Each row is where one point has got to under a steady rotation. How many steps took it there?
The counts run from 0 to 493.
[-22 -21 -22 -55   8 -21 -21  10 -17  10  -5  -5 -25   9 -17  17   5  -9
 -17  29 -49 -10  -5  17 -40   0  -6  15   6   8   4  13  -6   2   1   5
 -25 -15 -18  29  -9  14  11   9 -15  16  36] | 440
[ 16 -27  16  35   8  13 -27  33  13   7   4 -34 -22  21  17  28 -19 -30
  13  10  13  -5   4 -13  15   2 -14   5  -2  32  13  31 -17  -7  -4   6
   5  -9  36  37   9  -2  -5  24  31 -15  10] | 5
[  4   2 -20  10  22 -21   3   0 -33  19 -22  31 -32  16 -22   4  -1   4
 -18  -9 -21   6  16  -5 -64 -11 -29  -6   8 -16   0  -8  29 -13 -25 -15
 -15  -2 -10 -20  14 -26 -16  17  -3  18 -11] | 225
[  9 -20  -4 -24   9 -28 -31  -2   4   2  17 -35  21  12  -5  25   7 -19
 -37   2  10 -19 -21  20 -16   5   8  10 -13  26 -35   9 -18   6 -10   9
 -56  -3  17  17   1   2 -21  35   8  11   7] | 197
[ 24 -11 -28  30  26 -11  11   8  19 -18  24  -7 -14 -28  -8 -15  -1   3
  11  -3   4  -9  27  -4   2 -21  25   4  35 -20 -29 -30  41  12 -22  24
  33  -8 -14  10   4   9  -4  -1  16   7 -21] | 79
[-32   8 -30 -39 -20  10  11  28  10 -17  18  18 -20  16   4 -19  20   3
   7   8 -21 -18   7   1 -17  20 -10   8   5 -26  31  39  26  -8  -5 -47
  -4   6 -21  24  10   2   8  -7  11   4  27] | 435
[ 13  -5 -30  13 -13 -21  18 -28   4   6 -29 -11  16 -14 -13   5   5  28
  32   4  18   0 -14 -23  -8  27  34   8  15   7 -25 -17 -40  14   2  18
  -8  32  16  -1  24  22  -3 -27 -23 -25  13] | 296
[-23 -33   7  19   8 -27 -36   5 -12  10  -5   9  -6 -13  19  29  11  -7
  -5   7 -12  -1  -3 -27 -22  10 -17  16  -3  42  17  33 -10 -28   3   2
 -18  -6  30  17 -15  14 -11  36  -3 -12  32] | 20
[ 15  20   8  23 -19  -1   1  16  -7   2   1   3 -22  34 -19   4   1  19
   7 -18  -2  21  30  -1 -61   5  -6  -2  -8 -13   4  -9  -9   8  -3 -38
 -11   9 -10  -5  23 -38   9  41  13 -26  -4] | 222
[-42  -2 -21 -41 -20  18  -8  20 -10  14  14  13   9  -7   8  -4  27 -34
  23  -9   8  -6 -39  -9 -31  29  -8   0 -22  19  35  11 -12 -18  23 -32
 -13  14  10  17   2  -8  -1 -11 -12  -4  30] | 447
[ 25  10   8 -24   2  28  18 -17 -12   6 -23   7  24   6  10 -21  26 -17
  -4  -8  55 -10 -13  24   4  28  -1  10 -39   7   8  -3   7   7   7 -20
 -20  14  46 -34  10   7   0 -11   4  -9   9] | 380
[  4 -18  20  40   9   8  -8   5   2   7  22 -21 -15 -44 -13   6  18   1
   5  14 -10  36  21  -8  13 -11  16   5  10  32 -24 -10  -4  -8  31  29
  22 -17  36  28  -3  27  18  -1   9 -20  -3] | 86
[ -3 -27   8  10  22  11   5  28 -18  15   2   2 -29  13  -8  -4  34 -15
 -23   0  15  42  19   8  -6  -2 -25  -7  -5  31   3  15   8  -4 -11  17
 -10 -41  36   2  13  40  -6   6   8  -6 -22] | 411
[-13 -36   3 -49   1  -2 -15 -31 -32  14 -11  11  12 -12 -41  12   0  10
 -19  30 -49   0 -13  21  16   7  27  10  -5  -8 -24  -1   3  12  -8   6
  -9   6   0  12   0  30   1  -8 -11  39  15] | 114
[ 40  12   1 -12   9   2   5   2  -7  -6  -3  -7   1  24 -39  -6 -26  -2
 -15   0  43 -23   6  41 -22 -27  19  12 -19 -31 -19 -21  24  31 -14 -16
 -11   9  -3 -15  11 -23  -7  10  27   9 -17] | 388
[-10   0 -16 -30 -30  30   5  -8   8 -16  17  11  13  -3 -20 -14  21  31
  27   6 -31  -6   1  18  27  27  40   7  -2 -36  -9  18  22   7  -1 -37
  14  22 -20  13  16   0   7 -18  17   9   7] | 109
[ -1 -14 -22 -37  -5 -20 -21  14  -5   6   0   8  21  34 -29  11  -7 -18
  17   3 -14 -14 -29  -3 -50  -7  22  24 -11 -17   5  -4  16  39 -10 -10
 -13   2 -24  11  26   0  -8  17 -30  29  -3] | 455
[  6  11  17  66  14  25  25  -1   8   5  -8  -7 -13  24   5   6  -5 -18
  23 -11 -14  33   8 -34 -25  -3  -5  10 -31  -4  15 -15  -2  29  32  13
  23  17  22  10  24  -6  -9  -9  -2 -20 -13] | 480
[  2  21  13  -9 -14  34   8 -41  -6 -19   4  10  10  13   7  -8  25   6
 -16 -11   1 -26  -1  27  15  24   7  18 -35 -32  21  16  30   4  22 -28
   3  33   2 -16  -6  -8   0   2  33  -2  27] | 368
[  4 -17  -1  -9   1 -16   5  34  10  13   3 -25 -30  27 -27   2  11  28
 -14  21  -8  11  20   6 -10   9 -19  29  26  27  -9  29 -13   7  -2   4
 -20 -30  17  44  14  43  28   6   7 -12  21] | 426
[-20 -13  20  31   2  10  -2 -11 -12 -20  14  14  18 -27   7  10  -4  11
  -9 -18   4 -17   1 -24  53  -2 -19  20  -6  21  16  27  23 -12  15 -17
   8  25  35   1 -20  16  -9   7  27   6  35] | 349
[ 33  11   1  15  19  14  -3  -7  -1   8  -9  -8 -19  -2 -15   2 -18 -25
  30   4 -13 -12   4   7 -37 -23  21  14 -15 -39  -1 -39  36  14   6  -1
  40   9 -14  -6  11 -37  11  16  12  10 -22] | 60
[-13   8  33  -1 -19  40   5  -1 -24 -13   4  44  15  23 -13 -16  -7 -14
  17 -30   8  33  -5   7   9 -10   7 -22 -43  -1  17  -8  -9  33   7 -18
  23  16   4 -28   9  -3  -7  21  -5   2 -23] | 139
[ 12 -10  15 -25  23   6  -7   9   7   1  -4 -24 -10  19  18  12  -8  -6
 -33  31  -4 -26 -13  10  32  -1 -24  25 -29  20  -6  47  12  10   3   5
 -29 -10  42  16  -3  25  -8  -9   3  12  26] | 182
[ 19 -20 -33  17  -7 -20  12 -41  -2  15 -38  -2  25   4 -27  15   1  23
  24   9   6 -12  -7 -29  -7  18  33  20   8  -3 -26 -14  -8  20  -7  18
 -10  29  16   2  30  22 -11 -28 -26  -1  11] | 295
[ -4  10  13  26 -19   5  -5   0  11 -35  35   5  23 -11  -9 -12   5  39
   7 -29  14 -20   5  -9  48  12   0  20   1   3  10  29   8  -5  27 -32
  21  26  14   3  -7  -5   0  19  40  -6  26] | 351
[  3   1 -31  22  13 -28  14   1  10  -6  -6  -5  10  14  11 -10  25 -10
  21 -33  11  20 -18 -29 -35   5  13  -1   1  20 -13 -30 -34  31   2  44
  -4 -10   4  -7  24  19 -20   4 -36 -17 -14] | 475
[  3  23 -20  16  15 -28  12   9  -6 -39  18  10 -19  11 -25 -20  -1  38
 -29 -33   0 -11  -1  16   9 -35 -38 -12  11  -5 -26  -1 -10  14   8  31
  18   3 -25  -7 -10  -1 -27  -6  24  11 -13] | 160
[  3  21  39  42   1  21  17  15  -6 -29   7  -1 -17  29 -13 -10 -23  16
  -3 -21  12  26  15  -2  11 -20 -25  -3 -21  15   7   2 -28  37  32  10
  26  24  15   6  -4   6   2   5  32 -24   6] | 154
[-22 -16  -7  23  -7   1 -32  40  -2  -6  32  25 -12  -4  12   9   4  -7
  21  -8   4 -13 -15 -20   2 -17 -32  -8  -1  15  15  48  27 -35 -11 -29
   9  -1  12   6   0 -23 -26  29  21   2  -8] | 9
[ 21  19  14 -20 -11  32   2 -14  -9  12 -11 -11  17  12   5 -19  39 -12
  -1 -16  46  -4 -29  31  -1  25  10   3 -43  -1   3   0  -6   5  20 -11
  -9   8  39 -28  18  -6  -1  -5  14 -13  -3] | 381
[ -8  19   8 -25 -13   8 -24  28   5  -9  32 -12  -2 -14  19  -4   3  -5
  -7   8  30 -22 -33   5   4  -1 -21   1 -29  31 -11  32 -22 -28  21 -24
 -31  14  32   8 -18 -24 -14  -1  22  -9  17] | 186
[-26  -9  -1 -36 -20  19   6  -6 -21   7 -11  11  32 -30  -8  -9  -8  -1
  27  10  20  -3 -18  -9  18  27  19  -5 -20  22   4  -5 -27   9   3 -26
 -15  36  35   3  -2  17   3 -30 -10   4  36] | 119
[-19 -19  -5 -40   5 -22  -8  -7 -38  -2 -14  27  30 -15 -28  -5 -24  -8
   0  -4  15   4 -17  17   0  -3  16 -16 -10  21 -21 -41 -34  36 -23  11
 -11  14   2 -15  -5  24 -12   7 -32  24  16] | 131
[-11   3   6  27   8  25  28  -4  -8   6 -13   6 -18   6  31   4  27 -29
 -18 -20   7  23  32 -16 -46  33 -18 -10 -13  13  28 -14  -9  -7 -14 -21
 -22  14  26  -9  -3 -10  -6  21   9 -21  27] | 218
[ 11 -23 -22 -18  18   1   0  12  -1 -16  -6  21  14 -10   5 -25 -13  11
  41 -10  -4 -11  -7  12  54  -6  -4 -15   8  -4 -27   0   1  15 -42  22
  32 -18  -4 -17  32  14 -15   6  -4  31 -25] | 325
[ 33   4 -12  -4  22  15  14 -15   2  26 -42 -13  15  -4  18  -5  28 -24
  42 -14  32 -14 -19  -8 -19  31  12  24 -15   2  13 -25   6   8   7   1
  16   2  38 -23  30  -1  17  -5 -20  -5  14] | 53
[  7  22  13  -5   6  32 -10  -7 -18  10 -23  21 -24 -32  22 -14  19 -44
  31  -1  -8  13  -2   7 -44  -3   8 -12 -33 -10  14 -29   1 -12  24  -2
  30  -1   8 -21   0 -37  22  12  -8 -22  -3] | 57
[ -6 -13 -36 -34   6 -40 -25  12  -8   5  -2 -13  20   6 -20  19  -2 -20
   8  -6   2 -11 -38  -2 -49  -5  21   7   8  15 -12 -28 -30  28  -3  19
 -21   1 -17  17  14  -1  -8  16 -32  14  14] | 457
[ 39  13  -5  10  19  -1  -7   9   6   4 -13  -8 -16  -9 -12  -3 -29 -14
  29   9   5 -17   9   5 -35 -27  28  11   1 -38 -12 -43  18  21  -4   4
  35   3 -16  -1   8 -37  15  18   8   2  -9] | 61
[-18   3  -9  21 -40  19   3 -33   6 -16   8  44   7  -3   7   2  24   3
  33  12 -26  12   6 -22 -21  10  45  -1 -15 -22  10  20  28   6  11 -26
   2  33 -15  -4  17  -3 -10  -9 -21 -22  -6] | 287
[ 27  -2   3   5  25  16  16   7  -1   0  -6 -29 -14  12   8  -8  18 -36
 -26 -11  54  15  11  38 -11  19   5  -7 -11  17  -7 -39 -29  19 -10  26
  -4 -13  32  -2  -3  19  -4   6  22 -21  -3] | 395
[-20   2  21   8  -9   7 -25  27 -12 -29  30  37  -1 -43  -3 -13 -27  13
  31 -10  12  -1   4 -14  41 -30 -16 -23  -5  20  -8   7  -5 -14   1 -18
  27  12  14  -6 -11 -18  -3  27  15   1   0] | 335
[  4 -28 -20  -9  20  -3  18  28   9  -1   7 -12 -28  35 -16   0  23  14
 -27  12 -29   5  27   9  -4  16 -18  23  25  -4   2  31  24   8 -23  10
  -8 -35   0  29  14  44   2   2  12  12   4] | 424
[ 17  -5   4 -12  15  10 -10  41  -2  21 -13  -5 -34  -1  23 -10  -3 -27
  27  31  -6   9   8 -27  -3   0 -28   9  -3  37  20   9   5   0  18   2
   4 -18  30  12  25   3  57 -12 -25  -7  16] | 249
[ -3  -8  -8   7  24 -11  27  -3 -23 -21  -8  32  18  22 -23 -14 -38   9
 -13 -17  14  -7   8  -5  11 -31 -12  -5   2 -12  -3 -23  17  52 -36   5
   9  15   0 -18   0  25 -28   1  -3  35  -3] | 145
[ 16   6  21  15  -6  32  -1  33 -19   5  17   0 -20  20 -28  -5  -3 -13
  -3  -7  44  24   6  17 -22 -23  -3 -12 -31   2  -8  -3  18   2   5 -20
   7 -12  31  -8  18 -17  -7  19  35 -18 -47] | 400
